50 stands for zero in the data rows.
Some points, one per row:
(67 37 62 71 41 57 51 54 35 28 38 53 51 51 33 60 61 58 24 63 52 53)
(39 72 49 61 63 55 57 59 43 68 43 41 51 45 70 48 47 52 73 41 38 59)
(34 46 52 45 52 48 51 50 58 61 52 44 50 45 56 48 34 50 61 38 55 54)
(43 48 40 60 30 51 49 49 39 42 43 57 43 59 49 72 50 62 16 63 38 56)
(32 39 42 49 56 39 52 54 67 21 29 29 72 64 46 86 40 30 29 44 54 39)
(63 54 36 60 33 40 26 34 45 48 70 44 27 76 18 34 70 28 17 64 40 36)
(62 65 25 53 59 44 42 59 50 83 21 17 40 53 64 23 61 29 72 49 59 59)
(47 57 47 43 34 62 40 31 40 48 52 59 20 44 32 55 61 45 41 61 38 52)
(28 48 88 26 45 56 46 69 45 57 89 83 69 61 54 28 76 99 75 22 47 62)
(43 58 41 48 49 47 47 53 62 49 35 76 56 41 37 85 44 67 37 47 40 57)
(59 46 61 61 29 44 45 54 45 45 47 46 48 56 46 44 63 64 55 59 59 52)
(70 36 35 49 36 58 45 37 47 48 56 68 34 63 21 35 49 46 21 62 68 51)
(87 67 69 59 26 37 32 57 46 46 73 74 67 59 31 4 52 57 59 38 65 55)
(28 38 73 67 34 38 59 63 35 37 29 1 52 53 55 46 74 56 66 66 71 47)
(99 5 88 40 36 89 53 40 66 41 81 74 61 45 47 5 52 62 24 86 63 33)
(38 64 56 36 48 51 47 52 57 60 51 55 59 42 47 53 51 59 63 34 56 53)
(81 41 61 56 47 46 27 56 56 28 40 76 74 40 44 53 51 73 49 55 72 46)
(38 48 41 43 54 59 64 45 45 54 52 51 52 43 52 50 43 51 49 52 47 55)
(64 56 49 63 49 60 50 49 54 54 48 54 49 39 45 38 41 42 66 43 56 61)
(54 58 40 60 58 68 29 56 78 65 39 61 64 59 67 43 21 49 44 27 40 53)
(58 46 70 70 0 50 36 34 60 1 75 99 61 53 21 67 16 75 16 58 60 46)
(20 43 60 39 51 28 65 43 33 81 63 17 37 54 99 66 66 66 80 50 19 14)
(56 51 36 32 69 49 39 51 67 78 44 39 52 50 55 27 45 37 64 30 70 63)
(69 43 81 44 61 59 50 51 55 28 49 47 49 28 57 42 78 68 76 69 59 39)
(47 71 24 36 56 55 50 46 56 98 30 34 44 55 40 17 18 24 68 13 68 66)
(47 66 44 39 68 42 60 64 40 50 36 50 53 52 51 74 66 50 33 58 47 50)
(43 43 76 57 65 52 49 47 49 33 55 39 24 64 55 46 73 63 53 63 34 54)
(35 51 67 58 68 55 52 66 47 44 36 55 56 60 66 88 48 67 49 39 46 49)
(20 43 33 17 40 39 49 54 62 70 42 55 71 63 47 82 39 52 32 38 38 41)
(51 72 37 55 53 49 44 66 22 49 32 44 38 28 58 68 82 54 56 51 38 47)
(24 58 60 58 34 58 51 47 45 42 52 45 42 42 46 52 33 56 60 41 52 66)
(66 33 48 46 37 60 61 47 41 45 43 48 49 51 38 54 47 54 20 62 63 48)
(50 42 55 47 40 52 60 43 44 53 55 43 40 51 60 42 49 66 54 48 45 45)
(64 72 60 60 42 62 44 50 42 53 71 63 38 28 47 17 30 48 81 35 64 64)
(56 35 72 46 49 51 49 34 40 48 70 34 30 52 52 23 72 46 73 49 54 42)
(41 66 43 55 56 54 50 50 46 67 44 41 51 50 58 48 50 43 64 40 38 52)
(42 83 39 64 30 38 38 59 34 51 27 37 27 43 58 65 61 52 53 50 39 54)
(13 61 45 65 49 54 64 29 49 83 45 20 9 26 47 39 29 5 72 61 36 49)
(42 51 27 42 43 49 57 52 57 49 23 54 63 40 38 65 16 43 22 37 62 60)
(29 65 43 55 42 52 50 45 73 56 63 43 34 62 51 47 37 31 63 54 27 35)
(51 59 28 57 45 48 54 53 66 46 20 35 60 59 44 93 34 32 27 51 50 50)
(63 48 36 48 47 52 57 51 53 55 50 55 44 52 51 44 55 52 26 64 44 45)
(49 50 36 38 58 43 47 56 42 45 48 48 64 63 40 55 60 46 41 51 52 41)
(40 45 73 57 37 60 60 47 49 41 53 47 52 39 52 56 40 58 61 42 61 51)
(28 45 54 36 49 45 42 30 50 62 72 49 36 56 40 43 54 42 54 53 34 46)
(31 65 54 39 61 47 43 61 47 52 70 64 55 29 74 49 47 69 80 35 39 61)
(52 64 71 55 36 41 48 70 30 48 43 31 39 41 73 41 62 67 87 52 54 36)
(37 60 52 49 56 46 43 51 60 44 44 56 57 48 45 71 35 40 53 31 41 51)
(42 50 33 49 70 54 67 58 63 67 37 37 47 43 69 71 47 51 56 52 46 43)
(53 43 47 44 33 66 48 31 67 45 56 68 41 27 19 31 12 34 40 40 64 75)
(36 59 45 46 66 52 34 51 51 47 79 65 54 34 30 37 33 46 49 37 47 61)
(54 42 37 54 74 56 52 44 58 56 40 44 56 54 54 39 33 41 53 55 54 58)
(69 47 30 47 50 53 40 51 57 59 42 71 61 62 38 53 48 46 32 45 52 56)
(48 41 50 41 59 64 60 39 51 39 52 56 58 58 33 52 46 49 27 63 39 51)
(68 33 26 57 87 52 72 43 82 17 0 2 58 55 60 50 58 18 63 70 81 46)
(67 55 49 67 49 48 51 57 57 37 31 45 55 46 48 62 51 48 60 49 65 48)
(30 51 51 48 67 54 58 61 52 60 30 53 55 44 69 69 28 57 52 39 41 61)
Here are 16 more points, each followed by its number:
(44 47 47 53 62 60 45 46 73 49 54 61 45 51 47 69 38 46 44 48 35 48) 0
(34 55 48 45 51 50 59 51 50 59 48 38 50 46 60 54 45 54 58 45 49 47) 1
(54 38 47 36 58 57 57 38 59 58 63 51 45 41 54 41 35 44 49 52 47 50) 2
(47 42 53 53 36 48 57 42 48 40 52 44 42 63 40 64 56 53 29 60 46 46) 3
(31 34 46 46 38 40 54 23 46 61 59 22 50 59 56 50 56 37 55 57 51 41) 4
(69 51 42 55 46 50 52 60 52 40 19 49 46 39 49 64 40 59 33 60 64 55) 5
(28 45 43 30 76 43 57 67 45 30 36 48 53 68 56 76 66 43 21 67 34 53) 6
(55 59 64 55 50 35 40 65 48 40 49 53 64 62 46 52 67 59 55 45 61 46) 7
(28 55 46 46 75 41 51 67 66 42 33 60 76 51 54 84 33 57 51 23 52 62) 8
(73 54 44 59 39 61 51 52 37 54 35 55 43 37 38 39 30 44 42 53 55 67) 9
(57 48 45 51 67 65 63 50 51 48 64 50 37 30 49 27 37 32 55 47 33 51) 10
(36 47 53 44 47 53 48 36 61 50 50 48 32 49 42 39 45 44 50 50 54 51) 11
(58 67 42 69 52 51 52 64 54 54 27 50 54 45 48 53 38 45 67 39 53 58) 12
(39 40 51 35 57 43 42 64 39 62 47 56 42 41 68 69 60 72 60 44 49 50) 13
(93 59 0 66 46 36 40 98 76 75 0 62 99 96 60 96 29 43 30 5 98 34) 14
(99 39 12 47 3 74 37 30 51 76 37 67 34 56 37 33 55 52 0 99 14 23) 15
Which of these numbered points is nearest to each point below by angle, seen from the average point of the first points? Its number follows each.
(34 40 96 37 29 65 51 4 32 17 99 54 18 50 43 0 57 54 56 78 41 55) > 11
(58 50 54 54 38 51 51 53 45 45 43 49 52 50 48 51 52 57 46 56 59 51) > 5
(38 53 41 58 64 47 47 65 73 45 35 58 70 56 44 89 28 47 54 26 52 51) > 8
(74 60 39 66 41 54 47 53 42 54 42 51 40 42 42 45 54 44 52 51 49 51) > 9
(61 51 48 62 54 58 60 61 45 47 23 39 46 47 53 53 49 53 51 51 57 67) > 5
(23 39 85 31 48 50 39 1 47 44 99 62 30 52 32 8 47 40 53 72 33 42) > 11
(43 53 60 45 39 41 48 55 45 46 66 63 45 45 57 51 57 65 59 51 42 54) > 13
(25 39 40 28 79 42 61 55 58 47 49 39 54 65 61 71 49 39 30 48 34 48) > 6
(58 56 79 64 63 25 27 71 49 19 37 48 84 95 21 69 78 44 58 32 60 39) > 7
(78 67 34 63 39 34 39 82 55 63 14 69 88 65 60 78 44 54 49 34 63 41) > 14
(52 57 62 58 49 43 40 44 62 50 67 46 40 53 44 26 50 38 71 50 54 50) > 11
(11 46 42 26 70 44 61 55 50 52 62 39 42 71 65 68 63 48 30 51 26 49) > 6
(34 50 63 44 64 53 63 68 45 59 42 50 48 51 70 73 55 64 56 46 39 57) > 13
(75 59 25 53 32 51 37 47 61 49 40 57 57 46 41 44 38 46 33 56 46 42) > 15
(80 77 58 64 18 48 35 65 26 64 41 41 28 43 66 58 76 48 37 67 33 37) > 15
(50 38 53 37 66 61 60 40 53 67 64 52 47 32 63 41 39 47 46 60 42 52) > 2
(39 12 23 21 94 61 79 28 69 56 80 38 84 90 55 33 25 24 6 67 23 53) > 2
(99 80 48 99 53 52 33 61 47 71 35 59 30 23 68 61 70 56 92 43 47 38) > 12
(70 46 54 45 54 62 47 61 43 41 45 66 50 40 53 58 56 59 43 50 53 56) > 5
(45 61 63 54 39 38 50 71 45 36 43 42 52 50 62 52 76 67 61 52 55 48) > 7
(41 47 38 31 56 41 52 56 46 40 46 41 66 72 32 59 72 45 36 46 62 47) > 6
(43 35 52 44 36 50 53 37 49 57 58 36 44 57 55 42 45 41 56 57 51 39) > 4
(51 44 54 35 63 62 55 41 73 40 62 50 66 58 40 46 34 44 52 48 51 51) > 2
(14 53 51 41 42 53 58 43 44 60 56 29 49 43 65 60 40 65 69 48 50 53) > 1
(52 26 69 53 47 60 50 30 52 28 63 42 46 49 33 25 42 50 31 62 61 52) > 11
(75 56 35 62 53 46 45 57 71 50 24 47 66 66 48 58 42 38 43 45 59 45) > 14
(34 52 58 44 48 38 49 55 42 69 69 51 32 41 62 51 48 70 64 53 50 58) > 13
Here are 16 other points, each followed by its number:
(50 43 64 52 22 55 51 44 33 30 60 55 25 57 28 54 75 62 33 66 51 55) 0
(3 39 94 49 53 52 57 47 50 26 93 70 32 33 39 65 30 56 63 43 39 77) 1
(55 43 44 37 54 65 55 33 63 43 55 63 52 41 33 47 31 44 30 58 53 54) 2
(54 51 60 51 57 34 41 71 46 40 46 55 67 71 50 61 70 62 51 44 61 44) 3
(49 44 60 34 52 45 49 32 36 53 68 40 35 50 52 32 67 42 61 59 40 43) 4
(64 52 54 52 99 57 66 63 58 73 49 44 73 51 80 26 35 42 37 54 41 41) 5
(34 43 73 39 37 26 37 55 39 42 83 76 40 49 48 47 62 74 71 55 38 58) 6
(54 65 56 48 56 44 46 68 43 47 60 62 60 45 60 49 60 60 62 43 49 52) 7
(38 51 52 38 49 46 57 54 49 80 66 55 46 36 73 41 36 66 66 51 42 63) 8
(64 49 39 70 41 57 57 49 67 57 23 47 54 66 48 64 39 35 34 43 56 55) 9
(51 39 72 26 78 44 39 33 35 85 86 44 29 75 77 6 99 49 72 65 28 40) 10
(47 36 56 63 65 62 41 45 57 50 60 72 71 69 50 47 37 66 15 52 24 46) 11
(55 46 89 76 3 76 68 44 64 31 62 46 61 35 56 65 44 57 72 42 75 65) 12
(63 57 44 58 8 39 43 25 53 59 67 41 55 52 57 31 53 44 49 57 55 29) 13
(47 48 45 41 67 54 55 52 57 46 54 51 65 58 45 39 46 43 45 46 49 52) 14
(38 43 60 31 40 52 52 34 45 53 80 41 40 53 49 39 58 46 49 55 42 42) 15
The same question for these:
(33 39 37 9 89 49 53 50 61 65 34 44 69 51 40 61 39 32 35 42 46 53) > 14
(60 40 51 40 62 54 57 56 50 52 46 47 55 54 43 24 36 40 54 39 58 61) > 14
(66 57 43 55 75 60 62 45 45 49 63 57 45 25 63 38 47 43 55 43 46 42) > 5
(57 42 60 47 41 37 41 50 58 39 48 49 62 57 50 59 60 57 58 49 66 39) > 3
(78 64 32 70 37 45 34 56 65 45 26 57 59 60 38 55 38 43 43 43 66 51) > 9
(37 55 53 44 50 46 52 54 46 58 53 53 47 45 60 50 46 55 62 46 50 59) > 8
(28 55 26 45 56 45 54 61 63 66 13 44 50 69 53 77 37 37 42 32 50 56) > 9
(51 56 58 53 42 48 48 55 49 42 48 50 52 47 48 55 48 52 55 48 57 52) > 12
(47 65 67 51 48 14 27 75 35 1 40 53 61 58 18 62 87 69 53 48 70 66) > 3
(99 63 23 70 27 65 55 34 52 73 59 54 34 24 62 28 31 38 48 71 40 33) > 13
(28 49 81 47 37 54 56 38 54 25 54 38 62 34 61 62 30 67 56 49 70 56) > 12
(45 50 47 41 46 39 44 48 49 50 64 67 56 46 43 39 48 59 49 50 54 52) > 6
(10 44 50 30 12 47 52 7 45 52 99 46 20 57 44 44 70 64 37 74 24 27) > 15
(16 44 20 25 63 45 64 48 59 65 46 34 63 58 53 58 25 25 43 41 48 51) > 14
(38 41 63 37 42 51 49 29 49 51 89 54 38 46 44 19 50 59 47 55 36 43) > 15
(45 31 74 14 59 47 38 22 30 50 99 23 4 47 51 0 99 22 73 75 31 35) > 4
(41 51 67 39 56 48 56 46 64 37 62 66 57 33 48 55 26 55 56 37 52 65) > 1
(53 41 58 52 36 50 53 44 37 38 56 46 34 54 37 45 68 57 39 64 53 52) > 0
(24 58 73 34 58 37 35 37 50 49 94 66 49 34 35 22 57 48 70 54 31 51) > 6
(44 50 49 44 42 53 47 35 53 56 79 58 40 38 40 28 33 53 54 49 39 51) > 15
(49 53 55 56 30 44 24 71 39 36 45 73 76 81 32 72 72 71 24 42 45 52) > 3
(51 58 52 60 25 57 37 36 41 45 52 64 20 48 20 69 65 53 34 64 46 46) > 0
(60 42 41 48 49 55 52 46 52 69 42 40 41 66 55 42 56 49 46 54 46 47) > 10
(39 25 55 23 70 46 51 32 48 45 69 38 37 50 34 8 60 39 67 59 68 53) > 4
(16 28 36 33 54 51 56 34 58 74 61 47 50 68 49 72 31 38 20 40 30 48) > 11
(56 44 56 47 44 65 54 38 53 43 58 61 42 41 38 37 45 51 42 50 55 57) > 2
(30 37 50 51 65 62 61 45 79 53 46 55 44 62 43 70 30 50 41 52 33 39) > 11
